Named turns come first, each shown by rows before and after it. Which turns, in which order, take the first row of each pair that follows to the second? Write the first one first, as in the answered first pair.
turn Z615:
[-16 -23 -11 -22   7 -21  -9   5 -21 -10  -1 -15  23   1 -12   5   1  -5
  -7 -14 -11  -2   7  -4   0  -4  20]  ->  [ -8 -20  -4   5  -5 -13 -16   0 -14 -24   2 -20  18  -6 -12  -7  14   5
  10  -3 -13   5  24   2  -3 -23  11]
[ 10   8  21   6 -10  14  12  18  16  -8   2  26   9  -2 -10 -29  -9  15
  -5  24  24  10  -7  -4  -3  -5  11]  ->  [  4   7  17 -13  -4   9  17  21  13   0   0  28  12   2 -11 -21 -16  10
 -16  17  27   7 -16  -9   0   6  17]
[ -5 -16  15   5 -14  -9  -3  -7  14  -6   7  -3  -8   3  -1 -31  22  10
  23  17   5   0  -4  13  10 -13 -23]  ->  [  0  -3  21   3  -9   7   5  -7  22  10  11   4 -17  10   6 -29  19   1
  10  25  14   4 -15  12   9  -6 -17]
turn Z945:
[  2  -3  17   5   6 -27  10  18  -7   3   3  -2  -1 -43 -38  -4 -12  10
  10 -18   2  -1  12  16  39  18 -18]  ->  [  5  -2  17  24  -5 -18   3  10  -4  -6   6  -8  -3 -45 -31 -11   0  20
  18 -13  -1   3  23  18  32   0 -23]
[ -9   4   6   2  10  -9 -14  19 -34 -24  -3  -6  21 -21 -26 -18  26  15
  19 -22 -12  23  -7  11  11 -29  -1]  ->  [-13   3   0  -1  11  -8 -19  16 -37 -23  -4  -8  25 -18 -21 -14  25  16
  15 -23 -14  22 -11   8  10 -32   3]
[  7  -9  -9  -9   7  -5   5  -5  11   9   4  10   0  19  -9  -4  -5  -3
   3   7   2  -3 -13  -4   6  16  -1]  ->  [ 12  -7  -3  -3   5  -3   7  -3  15   5   3  11  -4  17 -11  -8  -2  -4
  10  10   1  -1  -7  -2   8  15  -5]
turn Z179:
[ -7  -7  -8  -6  -7  -9 -11  -5 -10  -5  -2  -7  10   2   2   1   1  10
   3  -8  -4   3   3  -5  -4  -4   2]  ->  [ -8  -9  -7 -12  -1 -16  -5  -1  -9  -4  -4  -4  10   3  -3   1  -4   5
   1 -10  -3   0  -1  -6   0   4   3]
[ -1   6   1   1  10   4   4   4   7  -1  -1   4  -6   0   0   3  -6 -14
  -5   9  -2   2  -6   4  -1  12  -5]  ->  [ -1   8   0   9   4  12   1  -4   8   0   2   3  -7   0   8   3  -1 -11
  -5  12  -3   5  -2   5  -6   2  -3]
[  0 -20  -3  43  -2  16 -17  -1 -25 -19   4 -29  19  11   8 -25  27  17
  10  12  13  -3  11  32  12 -19   1]  ->  [  3 -34   9  22  15 -18   2  25 -28 -24  -4 -18  22   4 -22 -24   9   6
  17   0  13 -10   4  31  29  14  -2]
[  6 -17  -4  14 -14  -4 -14   1   9 -18  -2 -11 -11  -3 -11  -7  -2   0
  22   6  -9  14  18  19  -4 -14 -14]  ->  [  8 -19   4  -9   1 -21   4  17   8 -10  -6   1 -12  -1 -25  -2 -20 -11
  16   0  -3   9   4  16   8  15 -11]
Pairs:
Between the rows of a pair lie two turns.
[ -5  -4  -6  -7 -28  -7 -16  -1   9 -12   2  -6  11 -19   5  -8   9  12
   6 -10 -22   1 -12  25   0 -27 -10]  ->  [ -1 -10   4 -18 -17 -24  -2  15   8 -13  -2   4   9 -22 -14 -11  -1   5
  10 -12 -19   0 -17  25  11  -5 -14]	Z179 then Z945
[-22 -13  -9  -3 -10 -13 -23  -7 -18 -11  -8  -9  14  -4   1   7   7   8
   0 -14 -14   5   9  -5   5 -16  -2]  ->  [-10 -16  11   1  -4 -27  -6   8 -11 -18 -10   2   6 -11 -21  -3   1   2
  13 -10 -11   7  12  -2  16   2 -10]	Z615 then Z179
[ -2  19  27   5  32  14  24  13 -14   3   1  -1  -3  -7 -19  28 -19   7
 -21   1  28   1 -35  -6  -3  20   4]  ->  [ 11  24  39  38  17  23  20   9  -5 -12   6  -4 -12 -14 -21  13  -4  17
  -1  15  27   6 -17   2  -7   0  -8]	Z945 then Z945
[ 13   3   5  -3  17   1  30   8  -4  19  -2  23 -12  -2  -9   3  -5 -17
 -14  -2   2   3 -10   8  12  13  -2]  ->  [ 18  11   7  18   5  19  22  -1   2  15   2  19 -19   0  -2  -3   7 -12
  -9  10   3   9  -1  11   5  -3  -7]	Z945 then Z179
[-11  16  -8 -19  10   6 -17   6   5  26  -6   8 -27  16  17  21  -5 -17
 -20   7  15  12 -24  -4 -11  -5  -3]  ->  [-25   3 -24 -17  -1  -7 -35  -5  -8  11  -9  -5 -14  10  20  21   2  -2
 -12  -3   2   7 -14  -4 -15 -24  -5]	Z615 then Z179
[-13   8  13   5  -9   8 -12 -25  -3  19  -7   1  20   6  19 -16  -2  -3
   6   2   8   9  -1  -6 -10 -27  11]  ->  [-12  -9  24 -10   2 -27   4   0  -7   7 -16   9  24  -4 -12 -18 -15  -7
  19  -9   5   3  -2  -6   5  -2   5]	Z179 then Z179
[  6  16  30  39  -9  41  15   6  47 -20  17   4 -23 -13  -5 -25   9  -9
  19  24  18  15  11  13   3  -1  -9]  ->  [-28  12 -15  22 -19  55 -21 -28  28  -6  15 -19  -1   3  36  -1  18   6
 -10   8   6   7   3   2 -16 -35   9]	Z945 then Z945
[ 18   4  10 -22  25   1  17  25  13  11   3   3   3  -1 -15   6 -10  -7
   2  21  -7  -9   8 -11  12  10  -5]  ->  [ 16  11   1   6   6  26  -3   2  15   6   9 -11   3   2  10   0  11   7
   4  30 -12  -4  21  -8  -4 -27  -7]	Z179 then Z179
[  2  19   1   5  10  37  10  -4  16  26  16  10 -20  14  21   7  -7 -13
 -23  14  14   7 -15  -4  -6   3  13]  ->  [  1   4   6 -22  23  -2  22  16   7  19   4  17 -11   5  -6   9 -24 -17
 -17   0  12   0 -20  -6  10  32  11]	Z615 then Z945
[ -4   4 -11 -20 -12  19 -15 -23 -12  11  -2 -12  12   1  35   5  -2   9
 -21   2  -9   0   4   3 -14 -26  15]  ->  [-12 -14 -11 -30 -10 -13 -15 -13 -23  -8 -10 -16  24 -12  15   3  -6  16
  -6 -13 -19  -6  12   3  -5 -20   9]	Z179 then Z945
[ -2   4  12  -3  26  17  30  -9  -2  10   6  21  -7  21 -10  -7 -10 -26
  -1 -13   9   3 -27  -3  -5  19   7]  ->  [ -8  11  -2  11  13  38  12 -28  -2  10  11   8  -4  25  13  -7   5 -17
  -4  -6   4   4 -22  -2 -20  -9   7]	Z179 then Z945
[ -1 -15  -1   3  -9   2  -7 -13  -9   6  -2 -11  10   6   8   8   3  23
  -4   6  -7   2   3 -16 -17  -9 -10]  ->  [ -5 -18   1 -14   3  -6   4  -4  -9  14  -6  -4  11   8   0  14 -11  12
 -14   1  -4  -1  -9 -18 -11  11  -5]	Z945 then Z945
[-17  -5 -21 -14  11  -2 -26 -19  -6   7   2 -11  19   2  18  15   4   5
 -22  -6   3 -10  -6  -1  -3 -18   9]  ->  [ -8  -4 -12  15  -3  -1 -29 -21  -1 -12   4 -16  13  -8  11   0  17  17
   1   4   1  -5  12   7  -4 -34  -3]	Z179 then Z615
[ -1   2  26  19   1  16   2  13  21  -4   1  37 -18 -18   1  -6 -15 -12
   4  -1  33  -1  -1  -1 -38   1  19]  ->  [ -6   1  21   7   7  16   2  13  18   4   0  38 -16 -16   4   2 -19 -15
  -7  -6  34  -3  -7  -5 -37   5  26]	Z179 then Z615
[  4  11  -7   6 -13   9 -13 -21  -2   5   4  -6   3   4  11  -5  23   9
  -3   9  -5   6   0  -4  -5  -8   5]  ->  [ -5   6 -13 -10  -8   2 -14 -20  -9  10   0  -7  10   5  11   4  17   6
 -12   0  -8   3  -8  -7  -3  -1  10]	Z945 then Z615
[ 14   8  -4  -5  15  13  11  11  13   1  14   8   2  14  -3   5  -1 -10
  -9  -3  15   2  -2  -7   3   4   8]  ->  [  6   7 -15  -5   9  14  -2   0   9   1  15   2   9  17   8   9   3  -5
 -14  -7  11  -1  -3  -9  -3  -9  12]	Z615 then Z179
[  2   7  13  11   2  15  15  -4  -2   9  18  15 -14   4   2  -9  -9   1
   3   6  -1   8  12   8   0   7  -8]  ->  [  1   8  12   5   7  12  19  -1  -2  11  17  17 -13   7  -1  -7 -12  -1
   1   3   1   7  10   8   3  14  -7]	Z615 then Z945
[  3   6  -3  15  13  11  14 -12   1  20  20  11  -6 -18   5  -7 -14   9
 -12  -3   8 -14 -10  -8  14   7   3]  ->  [  0   6  -7  16  11  15  10 -17   2  20  20   7  -2 -16  11  -6 -12  11
 -13  -4   9 -15 -10  -8  10   0   5]	Z179 then Z615
[  1 -12   2   9  -4 -24  -5  -7 -15 -20  -3  -7  11  -3  -8  -4   8   3
  16  -3  -2  -2  13  -1   2  -3 -14]  ->  [ -2 -11   0 -14   9 -29   5   2 -16  -6  -6   0  14   2 -11   7  -5  -7
   1  -9   3  -6  -3  -5   7  16  -7]	Z945 then Z179
[  4  14  23  10 -39  20 -23  -6  16  -7  11 -20 -10 -38  -2   2  -3   7
   7 -10 -11  14  14  -9  13 -27 -19]  ->  [  5  23  21 -19 -18  32  -8  -1  20  28  11  -6 -14 -22   7  17 -23 -14
 -26 -12   3  13 -15 -16  15   0  -2]	Z615 then Z615
[ -6 -17  -6  -4  -8 -17 -15 -16 -12  -8 -12 -24  16   0  13  11  -9  12
  -9   2  -4  -3  14   4  -3 -18  14]  ->  [  3 -21   7   0  -4 -33  -2   1  -9 -21 -15 -18  10 -10  -9   3 -14   9
   6   2  -3  -2  20   8   7  -6   6]	Z615 then Z179
[ -6  -9  -8 -16   1 -10   4   2   7   5   6   6   4   5   1   8  -9 -10
   4   2   2   1  -8   3   7   4   3]  ->  [-11 -10 -15 -13  -3  -6  -6  -7   3   5   7   1   6   5   8  10  -4  -6
   4   1   1   0  -6   4   2  -6   5]	Z179 then Z615
[ 14  11  19  26  -1  18   4  -3  15  -8  18   5 -25  -3  -8  -5   6   0
   7  11  11   9   9  -6   6   8  -6]  ->  [  4  16   5  11   5  31  -1 -10  13  11  19   7 -23  10  10   8   2  -5
 -15   6  14   7  -7 -12   2   9   7]	Z945 then Z615
[ 28  35  12  -9   8  37  12   1  16  27  -7  15  -8  22  -8  13 -11 -25
 -36   4  17  27 -35   4   3  23   0]  ->  [ 26   8  14  38 -28   3 -16  -6   4 -39 -10 -11   5  -9 -30 -16  21  13
  25   1 -11  30  17  14  -2 -24 -31]	Z179 then Z179
[ -5   1  -7  12  -3  -6 -10 -10   0  -6 -10 -12  -5  -3   5  -7  14  15
  11   7  -7   4   7  -9  -5  -9 -11]  ->  [ -6   6 -10  10  -5   3 -11 -14   1   3  -8 -12  -4   1  13  -3  16  13
   3   8  -6   6   4 -11  -8 -10  -8]	Z945 then Z615
[ -3   1  15  43 -11  17  17  17   9 -20  -4  -5 -23 -20  -9  -5   3  -5
  24  20  -8  13   5   6   2   6 -15]  ->  [ -8  15   4  36  -8  46  13   3  11   7   1  -5 -27  -4  17   6   2 -13
  -4  24   0  15 -11   3  -6   1  -1]	Z945 then Z615
[ 12   3   0  18 -12   5   0   3   9  -2   2   7   1  -3   0 -15  10   2
   4  11   4   7   7  -9 -25 -20  -3]  ->  [  5   6  -8   7  -8  13  -3  -3   6  14   2   8   4   5  13  -4   5  -3
 -12  10   7   4  -3 -13 -29 -17   7]	Z945 then Z615
[ 15   8  10  28  -2  19   7  -1  13  -3  10   3 -11  -7  -1 -13   9  -1
   3  17   7   4   4   6  -8 -11  -9]  ->  [ 18   8  18  15   8  12  20  11  14   4   7  11 -14  -7 -11 -10  -3 -11
   0  14  13   4  -3   6   0   8  -7]	Z179 then Z615
[ 10   3  10 -11   0   9  14   5  -4 -10 -25   2   1 -26  -3   6   0 -32
   7  -6  -9  -5  13 -16   3   8  -8]  ->  [ 10   7  10  -9   2  19  17   3  -1  -6 -24   4  -3 -23   0   7   0 -34
   2  -2  -6  -5  11 -15   1   9  -8]	Z945 then Z179
[-23   0  -3 -27   7 -13   3   0  -9  11  -8  -1  25 -13  13   7 -14  -2
  -3  -2 -16   0 -12  -4  -3  33   4]  ->  [-19   9  -1 -25   9   1   4   0  -3  22  -5   1  19 -10  18   8 -15  -5
 -10   5 -10   2 -16  -4  -7  34   6]	Z179 then Z945
[ 21 -15  24   1  12 -16  11  28   2 -14 -15   8  13  -7 -13 -14   5   2
  18   9   1   6   7   7  13  17   7]  ->  [ 11 -16  12 -25  21 -16  10  27  -6   3 -18   9  19   2  -3   1  -4  -4
  -4   0   3   2 -10  -1  12  27  18]	Z179 then Z615
[ -3   4   7   6 -26  23 -18  -6 -19  12   8   6   1  16  16  13  -5  18
   7  -5 -23  11  -2 -16   2  -8  13]  ->  [ -4  -5  10   9 -28   8 -20  -2 -21  -3   5   2   4   9   3   7  -3  22
  22 -10 -29   9   6 -14   5 -10   6]	Z615 then Z179
[  8  32  30  39 -29  23   8 -12  18 -12  -3 -12 -15  -7 -18 -16  14  11
  -4  26   7  26  14   5  -5 -18 -11]  ->  [ 14  30  43  21 -11  10  29  10  21  -3  -7   4 -19  -7 -37 -13  -6  -4
  -7  24  15  22   1   4   9  16 -10]	Z179 then Z615
[ 15   8 -13  10  -8  12  -3  -9  11  -2  -5   2 -15  -6  -1  -4  22  -1
  16   5   5   4  17   9 -10 -15  -8]  ->  [ 17   4  -4 -14   9  -6  15  10  12   4 -11  15 -15  -5 -19   2   3 -15
  10  -1  12  -1   5   4   2  15  -4]	Z179 then Z179
[-13  -3 -21   1 -10  24 -14 -16  -5   6  -3   3   8  -5  20   7  -7   9
 -12  -4  -2 -31  -2  -9 -12 -17 -11]  ->  [-15  -9 -22  -2 -12  16 -16 -16 -10   0  -4   1  11  -8  17   7  -7  11
  -8  -7  -5 -33   0  -9 -12 -19 -12]	Z945 then Z179
[ -6  -4   7 -46  29 -13  20  23  -8   6 -16  -2   0  14   0  20 -19 -15
  -9  -9  12  -6 -10 -13  17  11   7]  ->  [-10   2  -7   3  -7  16 -16 -14  -5 -15  -8 -28   1  12  31   9  17  13
   5   5   1   2  20  -6  -9 -51  -1]	Z179 then Z179
[-15  -8  -2 -23   2 -16   4  -8  -8   6  -8  -3  -6   1   7   8  -1 -15
   3   0  -8  10  -2  -9  -2   3 -10]  ->  [ -6  -5   9 -13   3 -18  11  -2  -2   1  -7   2 -15  -4  -3  -2  -1 -17
  13   5  -6  13   4  -6   2   8 -17]	Z945 then Z945
[ 25  -2  11  21  14  -5  22 -20  13  22   2 -13  -6 -18 -17  12  24  12
  17  17  -3   3   3  32   3  -2 -19]  ->  [  8  -1 -10  15  10   2   3 -37   3  27   1 -24   5 -10   4  23  30  20
   4  10  -7   1   0  28  -7 -20 -12]	Z945 then Z945
[ -3  -2   8  -6   6 -15  33   9  -3   3  -8   7 -10  -4 -11 -12 -11   2
   0   0   4   9  -7   3 -15  16   0]  ->  [ -1  -6   8   2   0 -21  27   8  -5  -7  -8   5  -7 -10 -14 -16  -6   9
  10  -2   0  10   1   5 -16   6  -6]	Z615 then Z615
